Here is a table of points, one per row:
"8 -25 18 -21 -18 -30 -33 -34 127 13 41 26 71 9 0 -16 8 -21 -29 -32 2 20 -30 -8 -31 -22 109 41 11 1 -27 9 4 -30 -19 -30 -13 27 127 -33 -22 -28 -29 63 72 127 14 10"
"-32 93 19 -25 -29 -28 -33 -33 -27 -23 -30 -28 49 -1 4 -17 -19 2 67 72 48 -30 -30 31 75 18 -30 19 -32 -21 56 48 69 -29 0 69 -21 -1 -20 -32 -18 -29 -28 -33 76 -29 54 100"
"-33 1 87 -26 27 2 3 -10 12 -24 -29 -28 -32 -9 1 -16 34 53 -8 -31 -30 -13 1 -30 -32 -23 21 -6 -26 15 -27 -15 -32 107 8 4 -15 -24 -12 37 0 5 -7 -32 -33 -13 -7 -30"
"-31 -30 -21 -26 18 33 17 -6 -25 32 3 -27 8 -21 37 -17 -27 -21 58 30 96 -14 -3 -33 -20 -23 29 44 -33 -20 85 57 80 -30 -20 -31 -20 21 -20 20 1 -28 -28 40 -18 14 -22 -17"
"-32 -15 6 11 51 19 20 24 32 -11 -30 -29 -33 -6 -13 -17 41 7 -30 -33 -30 33 -12 -14 34 -23 -30 -24 -2 6 -21 -15 -31 97 -20 -33 9 -19 1 38 28 43 -29 -32 -31 -30 -21 -24"
"-32 -29 -32 -26 -30 -15 -33 -34 -27 -24 -30 75 -32 9 -23 -18 -28 8 -19 -34 -7 -31 89 -30 39 33 -30 43 -33 -22 -28 32 39 -30 -19 -13 -13 11 -21 -34 -22 -29 0 0 -18 12 -22 -31"
"14 -29 -31 -25 -30 -28 -33 -33 -27 -23 -29 47 -31 -20 -23 127 40 0 -26 86 34 94 8 20 5 17 -29 18 -32 -21 -28 -15 45 -27 -19 -32 -20 5 -20 -32 -22 -29 -28 -32 -20 -29 29 -8"
"-21 -1 -31 -4 -30 11 74 54 32 -24 -3 -1 49 8 127 4 -20 -21 -30 46 109 2 6 127 -25 -22 -29 -24 20 -8 55 0 54 8 -16 -30 16 -24 -20 4 78 -11 -27 -32 -32 10 -19 -29"
"-33 40 -32 9 -31 -30 -33 -33 -27 -24 -1 -30 -31 8 -22 -17 99 -21 -17 -33 -31 -6 -30 -30 -31 5 -31 29 -33 -21 -14 -21 -3 -28 18 27 -8 -24 -20 -33 -23 -29 79 33 -10 -25 -22 -30"
"-6 -30 6 -3 -1 7 -33 -34 -27 -7 -30 -31 -30 -21 -23 -16 -19 -22 -30 -33 -30 -31 -30 -29 -32 -6 -15 -24 -33 -22 -27 -23 -21 -31 1 38 25 -19 -21 -34 -22 -29 92 28 -19 -18 3 -29"
"-31 -29 67 -25 21 -29 -23 -18 -21 5 57 -29 -31 -4 34 -17 -28 -5 20 30 29 -32 -10 121 -32 -12 -24 -8 -32 -16 6 27 94 -30 -18 -32 -12 20 -6 -30 -6 127 2 -33 18 -29 22 13"
"14 -4 99 -25 -30 -29 -32 -33 -27 -22 -29 -28 -14 -6 -23 5 -27 58 -20 -3 -30 -31 -9 4 74 32 -30 -24 -32 -21 12 14 32 -31 -16 99 30 16 -20 -33 -9 -30 -29 -31 10 -28 73 118"
"-32 4 -32 -26 -19 -30 21 9 -13 24 -30 -29 -6 -7 3 12 -27 -15 -4 69 -7 66 -30 104 26 -10 -29 -23 -32 -21 127 40 61 6 -19 -23 -20 -7 -20 -18 -19 -30 -28 -33 -33 8 -20 -31"
"-25 -9 -30 84 5 -30 -32 -33 -28 127 64 95 -31 7 0 -16 -28 -20 -2 16 -3 -30 -28 -29 -30 -22 118 -24 69 -12 -28 -22 -24 -29 -19 -30 -5 21 -12 -32 -21 -28 83 47 47 110 14 -30"
"28 -29 -31 -1 -31 -6 26 34 16 -1 4 -23 91 28 -25 -17 -21 -15 41 -33 43 13 116 33 36 -21 -30 -24 50 -22 -28 -16 -32 30 8 -25 2 -8 -21 63 -15 -9 -23 -32 -32 -30 -5 -30"
"-31 -30 87 -25 -30 -29 -33 -33 -27 -24 -30 -29 -31 -20 6 -2 -27 0 87 29 -5 -30 2 11 -33 -23 -30 -24 -31 -21 36 83 62 -30 -19 -33 -21 17 -20 -32 -22 -29 -29 -33 78 -28 24 69"
"20 -29 -2 40 35 27 -14 39 -9 -11 127 115 -31 -12 -23 -16 -28 -21 -31 3 -30 -31 -29 17 -31 14 29 19 32 -19 127 -22 -32 -5 -16 -31 20 0 -20 -7 -7 -17 15 115 41 -30 -21 65"
"58 125 7 21 -30 -29 -33 -33 -28 -20 67 -23 8 8 -23 -2 127 -5 -10 -22 19 -31 -29 1 -31 -23 58 55 44 2 -27 -22 -32 -30 -20 -32 14 -9 -21 -33 -22 -28 32 7 51 53 15 4"
"73 13 17 26 -29 -29 -33 -33 -29 -23 -8 -29 12 -8 -22 -10 -28 -16 -13 -32 -30 2 75 8 81 -22 -30 20 -32 127 -13 9 -18 -19 -4 -17 -20 1 127 -33 -22 -29 67 -32 -28 -3 10 -29"
"67 -28 -26 3 -31 -29 -34 -34 -27 -23 -29 -21 -32 35 -22 4 -28 31 -30 87 -30 26 19 -31 67 78 -29 -15 -12 -21 -27 -23 -14 -31 0 62 12 13 -20 -34 -22 92 -29 -32 -29 -28 42 52"
"22 10 29 -19 94 -31 29 35 19 -23 -29 -28 22 12 0 11 49 57 -28 -33 -30 112 83 6 26 13 -29 -2 -4 -21 -26 -21 -31 51 -13 85 -3 -24 12 87 39 127 -28 -30 -30 -8 -22 -29"
"-32 -29 -31 43 48 12 -33 -34 -27 37 0 127 -30 -21 -2 -17 -27 -20 49 15 16 -30 -30 -29 -30 -23 -22 -14 40 -21 -28 4 -32 -30 -20 -31 46 8 -20 9 -22 -28 100 87 15 29 -22 -30"
"64 25 16 -26 -30 -30 -32 -33 -27 20 -30 -29 -31 -21 -23 -16 -21 -20 -30 -33 -30 -30 -30 -29 -32 -13 31 -24 -32 -22 -27 -22 -6 -30 -4 110 11 -24 -21 -33 -22 -29 109 13 5 -30 28 -31"
"9 28 22 2 20 -13 28 15 10 -18 -29 -28 -22 -21 4 -17 26 22 -7 -32 -30 64 -31 -30 -32 8 -30 28 -33 27 -27 -22 -31 45 -7 -15 -12 -9 -20 48 127 17 -28 -32 -32 -29 -13 -29"
"-23 -30 -32 10 -21 57 -9 -3 -16 -8 114 16 -31 -9 -23 -16 -25 -19 8 -33 27 -29 18 -10 -31 36 64 16 41 -1 -29 -23 -32 -29 -20 -31 -5 31 -21 -33 -16 -29 -16 59 50 -30 -22 56"
"-33 40 -9 -26 -8 127 100 93 22 11 -30 -28 45 20 -3 -15 39 -12 -30 -32 2 -22 15 -22 -19 -12 -30 -24 32 22 -27 5 -31 -3 -4 31 -21 0 3 57 37 44 -28 -32 -32 2 -13 -17"
"58 -29 -31 -8 -30 43 51 4 6 -2 -30 2 -13 -6 -23 -16 -6 3 -14 -32 8 -12 -14 -29 -32 -22 39 17 69 11 -27 -22 -30 31 127 1 38 12 -21 63 -12 -11 -29 -16 -32 8 -19 10"
"-16 37 18 35 64 -9 5 20 -2 -24 -6 -30 50 32 -3 -8 -30 36 -30 -33 -30 27 -31 -30 8 31 -31 -3 60 -21 -27 -22 -31 106 8 5 7 -16 1 23 -16 5 -28 -33 -32 47 -22 -18"
"32 -30 -32 43 -31 -30 43 50 3 -24 -29 5 127 14 -23 -17 26 18 34 27 -23 -32 50 -30 44 37 4 -24 -34 -3 -27 -22 -31 73 9 2 -1 -21 -21 25 -13 11 -22 -31 -32 -29 0 -30"
"-31 78 -31 3 45 27 -11 -17 -27 11 12 0 -32 21 -17 -13 -29 -20 95 26 33 -1 -29 -30 -31 32 0 -25 -34 -21 -1 30 16 -10 -3 -32 -9 -13 -20 -26 -15 -29 -30 80 9 -14 -22 -31"
"-32 -29 -32 31 82 -31 6 52 22 -18 28 49 -31 3 -23 -16 -28 -21 4 11 -31 -31 -30 -30 -31 -23 52 10 54 25 -28 -22 -31 -31 -8 -21 29 26 -21 -10 -11 -12 -30 22 49 -30 8 62"
"37 -29 -31 -22 -22 127 95 92 34 4 -29 -29 12 -1 30 -16 -28 18 -29 -33 -27 39 -16 6 52 -8 -15 -23 10 -22 -28 13 -31 -11 -2 -13 -18 11 5 76 27 25 -27 -32 -31 64 -21 -29"
Along one direction, these points spread out more than along any other. Take the direction at right angles to it along which they spread out most. Go by this last direction. Where along it does each point below lie, from 0 to 99? The average is 50, and the first point in the table lies past the average. One standard deviation of the points above along it is 16.
"58 125 7 21 -30 -29 -33 -33 -28 -20 67 -23 8 8 -23 -2 127 -5 -10 -22 19 -31 -29 1 -31 -23 58 55 44 2 -27 -22 -32 -30 -20 -32 14 -9 -21 -33 -22 -28 32 7 51 53 15 4" 60
"32 -30 -32 43 -31 -30 43 50 3 -24 -29 5 127 14 -23 -17 26 18 34 27 -23 -32 50 -30 44 37 4 -24 -34 -3 -27 -22 -31 73 9 2 -1 -21 -21 25 -13 11 -22 -31 -32 -29 0 -30" 54
"22 10 29 -19 94 -31 29 35 19 -23 -29 -28 22 12 0 11 49 57 -28 -33 -30 112 83 6 26 13 -29 -2 -4 -21 -26 -21 -31 51 -13 85 -3 -24 12 87 39 127 -28 -30 -30 -8 -22 -29" 54
"8 -25 18 -21 -18 -30 -33 -34 127 13 41 26 71 9 0 -16 8 -21 -29 -32 2 20 -30 -8 -31 -22 109 41 11 1 -27 9 4 -30 -19 -30 -13 27 127 -33 -22 -28 -29 63 72 127 14 10" 66
"14 -29 -31 -25 -30 -28 -33 -33 -27 -23 -29 47 -31 -20 -23 127 40 0 -26 86 34 94 8 20 5 17 -29 18 -32 -21 -28 -15 45 -27 -19 -32 -20 5 -20 -32 -22 -29 -28 -32 -20 -29 29 -8" 32
"-25 -9 -30 84 5 -30 -32 -33 -28 127 64 95 -31 7 0 -16 -28 -20 -2 16 -3 -30 -28 -29 -30 -22 118 -24 69 -12 -28 -22 -24 -29 -19 -30 -5 21 -12 -32 -21 -28 83 47 47 110 14 -30" 76
"-31 78 -31 3 45 27 -11 -17 -27 11 12 0 -32 21 -17 -13 -29 -20 95 26 33 -1 -29 -30 -31 32 0 -25 -34 -21 -1 30 16 -10 -3 -32 -9 -13 -20 -26 -15 -29 -30 80 9 -14 -22 -31" 49
"-31 -30 87 -25 -30 -29 -33 -33 -27 -24 -30 -29 -31 -20 6 -2 -27 0 87 29 -5 -30 2 11 -33 -23 -30 -24 -31 -21 36 83 62 -30 -19 -33 -21 17 -20 -32 -22 -29 -29 -33 78 -28 24 69" 20
"-6 -30 6 -3 -1 7 -33 -34 -27 -7 -30 -31 -30 -21 -23 -16 -19 -22 -30 -33 -30 -31 -30 -29 -32 -6 -15 -24 -33 -22 -27 -23 -21 -31 1 38 25 -19 -21 -34 -22 -29 92 28 -19 -18 3 -29" 52
"73 13 17 26 -29 -29 -33 -33 -29 -23 -8 -29 12 -8 -22 -10 -28 -16 -13 -32 -30 2 75 8 81 -22 -30 20 -32 127 -13 9 -18 -19 -4 -17 -20 1 127 -33 -22 -29 67 -32 -28 -3 10 -29" 46
"-32 -15 6 11 51 19 20 24 32 -11 -30 -29 -33 -6 -13 -17 41 7 -30 -33 -30 33 -12 -14 34 -23 -30 -24 -2 6 -21 -15 -31 97 -20 -33 9 -19 1 38 28 43 -29 -32 -31 -30 -21 -24" 59
